rotation ticks, each row followed by its count of ticks:
The counts run from 0 to 181.
[  9  35 -38  47 -34  13 -12 -12   0   8  19 -38  -3  44  18 -15  29 -20
   5 -24  12 -16 -15 -31 -18  15  22 -20  28  -6   7   3   9  -6  21 -12
  19 -24 -23  -5 -22]  169
[ 11  31 -43  42 -14  -9   1  20   4   4  -4 -37   4  30  -9   2  31 -16
  -3  22 -18 -26 -26 -18  24   9  12 -17  15 -50  18 -26 -11  15  29 -11
 -10 -33   3   3  -8]  178
[  7   5 -17   4   0  35  -5  -7  -2  -6  21  18  15 -26  -9 -16  -6  33
   0 -18  -4 -16 -31   5 -24 -17  13  22 -19  12 -30  28 -20 -35 -30 -33
  31  37 -38  12  16]  108
[ -7  44 -21  32  -9  25 -13  24 -26  -5 -43 -18  10   2 -23   3  50 -17
  21  -8  20 -41 -22 -26 -11  15  32   0  -2   2  -9 -33   7   0  -2 -16
   6 -15 -11 -17   8]  74
[-23  43 -28  39  -4  20 -10  27 -19  -3 -36 -10  20   3 -30   0  41 -23
  19  15  19 -29 -28  -7   9  16  37   1  -2  -1  -2 -23  -4   3  -5 -21
 -15 -21  11 -18 -12]  76
[ 21   2 -30  20 -17  -2  13 -16  27 -10   1  21  16 -45  10   0  15  21
 -11  13 -25  -8 -51  -1  47  14  25 -25 -21 -21  37 -18 -26  -5  10 -22
  10   5 -11  30   0]  93
[  1 -23 -11 -16  25  -3  37  -4 -24   8  43   3 -13  -1  24  -9 -15  21
 -19  -3  -9 -37  -6  10  -8 -13  18   7 -23 -25 -34   6 -22  27  10 -21
  62   4 -40   5   8]  147
[-30 -21   0   4  27  -2  19 -22 -42  21  31  15 -16  12  -8  -7 -30 -19
 -27  -6  -2 -35   3  -3   6   8  26 -12 -12 -32 -20  -3 -48  -4   1 -46
  35 -18 -12 -19  12]  151
[  7  32 -30  45 -24   5 -13  -4  -3   6  16 -44  -1  39  17 -16  30 -18
  10 -21  22 -22 -21 -26 -20  14  30 -23  24  -1   3  -2  15  -3  17  -8
  22 -27 -24  -7 -31]  170
[-12  -6 -20  -3  27  21  13 -26 -12   2  41  35  14 -37   8   6 -23  15
 -15  14 -11  10   0  53  21   9  40   3  -3   1  -9   4 -43  -8  -8 -47
  12   6   0 -14 -14]  2
[  5  35 -37  30  15   3 -17  29 -16   5  12 -55   6  31   1   0  31  -8
  24  25  11 -26 -22  15  -7  10  25   8  10 -29 -12 -20  17  25  10   3
   2 -20 -12 -26 -34]  174
[ 13 -15 -35 -10  37 -10  30  19  -4  -5  27 -12   9  -9  20   1  -3  34
 -10  33  -7 -16   4  44  16 -15  30   2  23 -41 -30 -29 -20  25  29 -15
  20 -16  -9  -4 -11]  137
[  3  -4 -16   5  12  18 -11 -18  -6   1   9  24   7 -36 -30  10 -23  20
 -19   5 -27 -16 -33   2  28   7  16  -7 -20 -33   4 -22 -52 -38 -18 -44
  10  18 -15   2  29]  102
[-22  40 -25  38   4  29 -14  -5 -37  24  39 -22   0  44  -7  -3   3 -36
   1  -2   4 -14   4  13 -16  13  23   9  12  -9 -20  25  -8  -1  -4 -31
   5 -16   3 -38 -25]  164
[  5  13 -34  47 -21 -20  11  20  16   1  -5 -31  10  24   1 -10  36 -13
   0  18  -2 -31 -50 -28  29   3  16 -20   1 -33  19  -6  -3  18  23  -5
   4 -31   1  24 -26]  180
[  1  -6 -13  10  -6 -20  30 -24  -4   8  35   0 -14   3  48  -6   7  -6
 -12  -1   4 -25 -19 -10  11  28  42 -34 -25 -12  21 -13  -7  39  20  -9
  51 -18 -29   8 -20]  46
[  0  49 -29  26 -14  28 -16  21 -24  -4 -33 -22   4   2 -17  -4  48  -8
  24 -10  13 -45 -22 -31 -22  10  26   8  -6   1 -12 -30  11   2  -3 -11
  14  -5 -22 -13  16]  73
[ -5 -31 -15  -3  17 -16  48  -2   0   4  50   9   2   5  24 -22 -14  23
 -21   9  -3 -27 -21   6   2 -20  17   2 -18 -22 -24  26 -23  21   9 -17
  55  -2 -24  22 -14]  145
[ -8  -9 -10  23  -1  19  -4 -21  10   0  16  27  20 -30 -24 -14 -19  17
 -18  -8  -4 -15 -50  -4  18  -9  16  -2 -22  -2  -6  31 -45 -47 -31 -44
  16  21 -18  19   6]  105
[  1  17 -45  10 -14  -2  53  29  -9  -6   8 -10   8  24  31 -20  38   4
  -8   1   3 -28  13 -10 -20 -22  21   2  19  -2 -31   2   4  37  43 -13
  30 -27 -11  14  -4]  33
[-29  18 -25  30   4  41 -15  -2 -11  -3  -2  18  29  -8 -32  -9  -5   5
  -5 -12  19  -8  -7  12 -10 -10  28  13  26  16 -32  21 -37 -52 -16 -51
  -7   1   4 -15  -3]  115
[ 11  -9 -16  -4  16   1  -3  -5  12  -8  18  14  19 -49   8   4   0  39
   7  19  -3 -21 -61  24  25   9  31   3 -43  -9   4  -6 -13   1 -26 -10
  32  26 -29  19 -14]  97
[  7  11 -17  -3   8  44 -14  -7 -17  -8   3  16   3 -29 -14 -10  -1  33
  -2 -28  -1 -23 -11  -2 -31  -7  20  20  -6   9 -37  -7 -25 -44 -19 -35
  35  30 -40  -4  34]  110
[-25  17  -5  20  12  18 -12 -16 -43  21  28 -13 -13  31   3 -10  -3 -27
   9 -28  30 -32   3  -8 -30  27  40  -9   4   3 -22   0 -10 -10  -5 -29
  36 -20 -24 -36 -14]  161
[  1   9 -35  10  17  20   3  26 -23  -2   7 -36   0  27  -9 -15  11  19
   2 -11  15 -38  16   4 -34 -21  19  15  40 -24 -55 -22  -8  -9  22 -20
  23 -16 -26 -14   7]  24
[  8 -16 -44  17  -7 -13  33   6  31 -15  10  -7  18  -9  35 -20  17  31
  -7   0  15 -10  -6   9   8  -6  37 -30  53  -3  -9 -16 -14  -8  42 -14
  20 -27 -10  22 -30]  132
[-14   7 -31  20  11   9  13  23 -21  -1  -8 -22   1  30 -20 -15   8  -4
  -5  -2  17 -36  18  -9 -15 -13  22   0  53 -29 -40 -26 -26 -14  29 -34
  11 -34  -4 -18   6]  26
[-11  10 -35  11  18  19  -5  15  -8 -13  -8  -8  30 -13   5  -7  18  18
  14   1  44 -10   9  32 -11   3  53   2  55  18 -36 -22  -8 -27  12 -24
   3 -21  -1 -19 -26]  124
[ 11   5 -29  14 -17 -12  47 -17  -2  11  40   8 -15  11  44  -3  13 -13
 -23   1 -25 -15  -4  -6  13  18  24 -29 -12 -17  23  -1 -13  46  36 -19
  38 -18 -15  16  -6]  44
[ -5  56 -50  44 -24  26   6  31  -1  -5 -18   0  38   1 -14   2  54 -16
  11  25 -10  -6 -25   5  16  -3  23  10  -3   5   9   5   2  19   5 -21
 -23  -9  21   2 -11]  79
[-29   3 -18  13  18 -14  40  13 -28   3   4   1   6  13  16  -1  18 -20
  -7  25  17 -23   7  17  18  17  48 -17   7 -13 -10 -25 -19  42  27 -24
  22 -45  13 -16 -25]  38
